The rows of R fall into 4 groups, which share some directions, and each row is roughly a mix of its group's hidden directions.
R (124 x 10):
[[-21 -22  42 -44   5   8 -17   4   6  10]
 [ 12 -20  18  36  14   4 -27  31  18  27]
 [  5  34  31  -5   8 -19  11  25 -38 -18]
 [ -1  10  37  22 -26 -31  11  10 -18 -32]
 [-24 -14  25 -51 -20  14  -2  -7  17 -15]
 [-28   1   2  37  12   7  30 -41  16  -4]
 [ 27   8 -10   2  -1   1 -32 -44  27  24]
 [ -6   9  66 -10  -5  15   3  14  -7  11]
 [  7  37 -24 -13 -16  18  33 -19 -16  26]
 [ 19   1 -52   6  -3 -22   9 -31  -2  23]
 [  6  38 -34   9 -13  19 -37   9   3 -23]
 [  7  -2  -2  47  28  11  -3  37  -4  23]
 [  1 -38 -26  23  38  15   9  14  23  -5]
 [-16 -21  -4  30 -14  29  21 -45  -8   3]
 [ -6 -29 -32  17 -13  31  24   4 -32  16]
 [-22  42   6  14 -35  23 -12  15  -6  23]
 [  4 -23 -19 -31  34   9  12  40   6 -15]
 [-19  -8  -5 -10  -2  27  48  14 -36  -7]
 [  6  12 -31  -3   1   4  54   2 -31 -10]
 [ 28  17 -24  31  24 -27  12 -25  -6  21]
 [ -1 -42  16  33  29 -27  10   8  -9 -14]
 [ 18 -11  -5  21  -9  40 -32  28  18  19]
 [-31  -6   2 -26  18  31 -29  15  19 -26]
 [  1   2 -16  20 -10  47 -13  44  -7  -1]
 [ 19 -14  15  45  13  21  12  38  10  -7]
 [-10  16   4 -15 -19  34  20   7 -34  37]
 [ -6  27 -28  -3   8 -37   2  26 -11 -37]
 [-24  15 -21 -11 -20  33 -16   1  28 -36]
 [-16 -12  12  -5 -21  13 -13  55   3 -27]
 [ 33 -44  19  15  -2 -34   2  10  -3 -14]
 [ -2 -46   7  15  44 -18  14   3  -7  16]
 [  5  10  -7 -53  -5 -39 -13 -15  10  11]
 [ 28 -24  11  43 -30 -15  -6  -9  25   0]
 [-11 -33  22  17  -7  19 -17 -30 -27  28]
 [  4   4  -8  21  25   4  20 -43 -27  32]
 [-21  15 -50  28 -11  26   3  -5  13 -15]
 [ 22 -10 -14 -25  -9  27  -1  45  30  -4]
 [-44 -37  20  -2  32  10   5  -5  12 -12]
 [  0  45 -17   9 -20  15 -31 -23 -10  22]
 [ 35  19 -23  -4   9 -47  -6  11  17 -16]
 [ 16 -21  12 -45   3   3 -31  -5  35  -1]
 [  7  -8 -46  12  32  17  -1  25  28  -8]
 [ 23  38  -3 -26   2 -38 -11   0  29   7]
 [  5  41  -6  13 -26 -14  11 -23  40 -12]
 [ 19  10 -43  -9  31   9 -10  38   6 -12]
 [  7  13 -32   6   9 -26   6  39 -37 -13]
 [ 34  24  -8  -3  -7 -16  -9  48 -24  -6]
 [ 20 -27  16   1 -40 -32   6  -8  31  -9]
 [-17  45  -7  17 -29  17  14 -12  27  17]
 [-13  30 -30 -39  24 -20   8  14  -2 -21]
 [ 19   2  29  28  30 -21   5  28  20 -25]
 [ 32 -29 -14  -8 -24 -37 -26 -19   8   1]
 [  3  -5  33  11  27 -28  17  12 -40 -18]
 [-15 -38   6   0  21  15 -18  31 -39   3]
 [ 37  11  -7   7  12 -28 -17  -5  45  17]
 [ -5 -47  -4  -8 -24  10  -4 -28  32  17]
 [-35  12  37   0 -10  25  13  16 -35  -6]
 [ -6  10  31   9  28 -23 -43  22  -1  18]
 [ -5 -11  29 -32  19 -13 -24  18  36 -21]
 [ 10  -7   4   5  17  52  -7  38 -15  15]
 [-17  10 -29  21 -15  18 -23  27 -40  -7]
 [ -5  34 -13 -33   0 -31  13   1  16 -37]
 [-40  -2  23   2   9  20  20 -34   4  29]
 [ 13   6 -27  -8 -27  22 -26   3  -1  47]
 [ 12  37 -18 -28  11 -18 -21  35  18  11]
 [-10   3  27 -43 -31  28 -23   7  -8   8]
 [-29 -11  34  32  35   8  21   0  14  -9]
 [  0  -2  49  -5   5 -11   8   9 -49  -2]
 [  9  28   7 -32   3  -7 -18 -10  44  28]
 [ 20  20 -22  44  -7 -18 -29 -26  -1   5]
 [ -8 -28  -9   8  -3  29  -8  -4  45  34]
 [ 18 -42 -17 -26 -21  26 -24   4   1  21]
 [ -9 -31 -24  12 -17  29  42 -11   1 -18]
 [-11   3  -5 -13  19  17  -7 -17  61  12]
 [ 10  19   1 -20  21 -32   4 -43  29  10]
 [ 29   9 -28  -7 -22   6   2 -13  -7  51]
 [ -7  16   8   6 -22  19   2 -11  45  42]
 [-15   7 -17  -2  20 -41  -8 -41 -27  -4]
 [ 34 -11  33 -10 -41 -24  16  -9  -5   9]
 [  0 -27  42 -15  21 -12  -9 -10  40 -10]
 [-12 -18  38 -15 -31   4  12 -33 -29  -5]
 [-26 -15 -14  23  10  36   8 -33  24  20]
 [ 19  -6  11 -26  -2 -21  -1  23  55  -4]
 [-12   4  52  -3   9   0  21  13 -39  -4]
 [-21  20   6   6  44  39   4  -6  -2  27]
 [ 15 -29   3  12 -22 -44   7 -16  31 -16]
 [-10  31  -4 -45  12 -13  14 -26  24 -16]
 [ 16 -12  28 -20  14 -23  44 -14 -21 -17]
 [-10   1  14 -14  26   3 -15 -12  59  14]
 [-10  27 -24 -13  11 -31  -4  39 -13 -28]
 [  8 -13 -10 -44 -26  38  -2  -6   7  26]
 [-24  26  -2 -17  17 -47  11  -2   7 -30]
 [  3 -21   8  42   3 -37   5  -3 -37   9]
 [ 25  -4 -38 -10  29  -3   3 -10 -27  35]
 [  2  -5  20  24   7 -28 -38  37  23  -4]
 [-19  51   2  -8 -11   5  -3 -18  38 -13]
 [-14 -39   4  -1  -1  26   1 -43  15  25]
 [ -4  29  -5 -36  -6 -30  -3   0  27 -35]
 [-35  25   5 -17 -29  12  21 -18  35   1]
 [  9  16  -1  29  33  -8 -12  44  26   8]
 [-10  15 -23 -14  13  51   2  30  18   7]
 [  0 -18 -17 -45  41  17  -6  -9  14 -14]
 [-14   9  16 -37   5  -7   6  35  37 -22]
 [-15  17   3 -20  24  41  16  40  -7  -1]
 [ -8   6  28   7 -54   7   4  -1  32 -14]
 [-10  50  14  21 -37  -1   3 -17  13   3]
 [-27  19 -10   0  -2  39  -3  38 -18 -25]
 [ 17   2 -49  12   7   4 -41 -17  -1  17]
 [ -9  30  10 -29  29 -11  -8 -26  38   4]
 [-11   4  -1  -8 -31  36 -13 -39  31  -2]
 [-13  18 -25  -7 -22   4  16  22 -30 -43]
 [ 38 -13 -22   9   2 -27  25 -14 -35  12]
 [ -5 -29 -22  21  13   9 -24  26 -40  17]
 [  9   7  16  -8 -38 -12  32 -11 -10 -43]
 [ 27 -20  13 -14  12  -4  19   9  48  27]
 [-15 -39   4 -31 -14   7  -5   0 -45  10]
 [  0  26  32 -43  15  -3 -32  10   5  12]
 [  0   2 -27  28 -26  28 -14   1 -43 -10]
 [ 14  23   3 -20 -45  12 -20 -21  23 -23]
 [  4   1   6  17 -37  51   0  -1 -25  11]
 [ 30 -38  -2  -7 -11 -44   0   5  18 -18]
 [-34  22   3 -14  11  47  22  19  11   4]
 [ 12 -18  10   4 -46 -28  -6 -30  27   4]
 [  2  49 -25  19 -19 -17 -26   4  -6 -20]]

Each list below has one row that fits no group; the rest each fit one group, if only roughly. Name that row.
  k373: [  5  35  -5 -15   3  -4 -43 -21  35 -10]
  k141: [-14 -14  40 -10   3 -34  22 -14 -31 -17]
  k626: [  0 -34  26 -34  -5 -37  20   8   0 -18]
  k812: [ -9 -18  16   6 -53  10 -18 -32  13   0]
  k318: [  6 -11 -23  15  10   5   7 -13  13  61]
  k408: [ 35 -30   1  -3 -38   1 -24  -8  27   9]
  k142: [ 17  -4  10   1  36 -25  25 -20  21  37]
  k927: [-24  31  17  47  20  -9  19  10  -9  11]
  k670: [-15  41 -22 -25  -1  16 -29 -13 -17  23]
  k327: [-25  31  30   1  19 -10   8  -8 -45   2]
  k897: [ 51   2 -19  12   6   6 -24  21  25  16]
  k669: [-37  15  29  -8  42  11   6  25   7   4]

k812
  k451: [ 11  25  23  16 -41  13 -24 -23 -16  21]
  k914: [ 29   5 -11 -14 -28  -1  -5  19 -44  29]
  k133: [-23  48   9 -17   1 -28   1 -18 -29  -5]
  k446: [ -6  -4   1 -45  -3  43  31   0  15   5]
  k979: [ 31  13 -15   9   2 -22 -22  36  29  24]
  k587: [-21  -4  33  23  37 -34   7   6 -22   5]
  k991: [-19  -7  35  -9  37 -22  12 -29   6  25]
  k498: [ -5   2  50   2 -29  -7  28   9 -29  -2]
  k458: [-13   8  24  -3  31  11 -25 -35  20  32]
  k690: [ 22  29  14  12  -9 -42 -17  -9 -35  -7]
  k803: [ 13  -8 -23  40  40  18 -14  23  -8  -5]
  k63: [ 25 -22 -21   5 -17 -21  43  17 -26  -5]
  k305: [-19  -8  -1 -38  12 -23   0 -41  26  16]

k979
  k606: [-12   2 -11  40 -27  -7  26   3 -33 -28]
  k601: [  8  30 -21  -2   7  44  -7 -39   1  15]
  k996: [ 14  26  32 -27  19 -23  -9  30  24   0]
  k18: [-29  19  14  -7   9  24  51 -13   9  12]
  k265: [-26  16   5  44 -14   4  24  -9  36   0]
  k546: [-23 -12 -17  21  34  -8  12  40 -22 -16]
  k802: [  0 -21  -1   7 -41  31 -17 -17  32  21]
  k417: [ 38 -22 -21  25 -12  10  24 -22 -12  28]
  k916: [ 11  34  25 -49 -12   6  16 -19   2  -1]
  k909: [ 23  -3 -57 -20  18  17  -9   5  16  -4]

k909
  k530: [ 45  -4  14  19 -40 -21 -23   6  -1   1]
  k805: [ 26  22  -7 -15 -50  -4   6 -18  26  14]
  k166: [ 13   8 -15  23  23  43 -22  -9   8  35]
  k919: [ 11   3 -48  16  -7  18  24 -14 -12  33]
  k149: [ -3  -3  35  53 -22   1 -21   5 -12   0]
  k454: [ 27  -5  39 -12 -15 -34  -4 -11  29  20]
  k53: [  8  -2 -21 -35   2  17 -46  -2  30   4]
  k442: [-31 -18  14  17   0   0  20  15 -51 -10]
  k571: [ 31  -1 -31   2 -46  -4 -19  10   6 -23]
  k235: [  8  21 -37 -18 -32 -11   8 -16 -20 -34]
  k145: [  9 -23 -43 -31   1  31  17 -14  -9  10]

k149
  k986: [  8  13 -19 -11  24  -1  41 -34  32  -1]
  k269: [  7   2  24 -40   7 -17 -27  12 -13 -38]
  k234: [-23 -17  28  12  -8 -30 -17  36 -13 -26]
  k944: [-39  32 -37  11  20  -3  18   1  13  15]
  k176: [-20 -29  -2  39  15  -8 -28  15  21 -26]
  k746: [ 18   7  -2   7   7 -59  23  -5 -25   6]
  k768: [-21 -11 -22   3  32  43 -12   0 -30 -11]
  k634: [-42  14  -7  29  25  10  -4  24 -30  -8]
  k323: [ 34   5 -15  -3  32  -1  23 -17  25  36]
  k708: [ 31 -15 -17 -28 -49   6  -2  -8   7 -17]
  k333: [ 38 -20  37  -5 -15 -18   6  13 -30 -15]
  k638: [-21 -17  24  17   7  21 -20  51  -3  -5]
  k139: [-12  -5 -14 -43   0  16 -32  31 -17  20]

k768
  k665: [ 20  29 -39 -12  -8  -6  10 -25  26 -26]
  k940: [-50   9   2 -29  31   3  -7  -1  14  23]
  k210: [-11 -42 -20  46   8  -2   2  13 -12 -20]
  k76: [-17  -4 -14   6  24  32 -21  41 -30  -8]
  k679: [-16 -29   1 -42  12 -25 -12 -29  23  -4]
  k126: [-34   9  13  24  24  19   6   0  44  15]
  k99: [ -5 -44 -11  25 -29  18  30  -2  19   2]
  k706: [-16   6  20  27 -13 -13  43  -6   2 -39]
  k522: [ 13 -30   5 -27  14 -29 -13 -29  34 -11]
  k949: [-20   4   8 -36 -15 -34  22   3  -4 -38]
  k6: [ -9  -4 -43  23 -14  10 -28  -1  19 -35]

k76
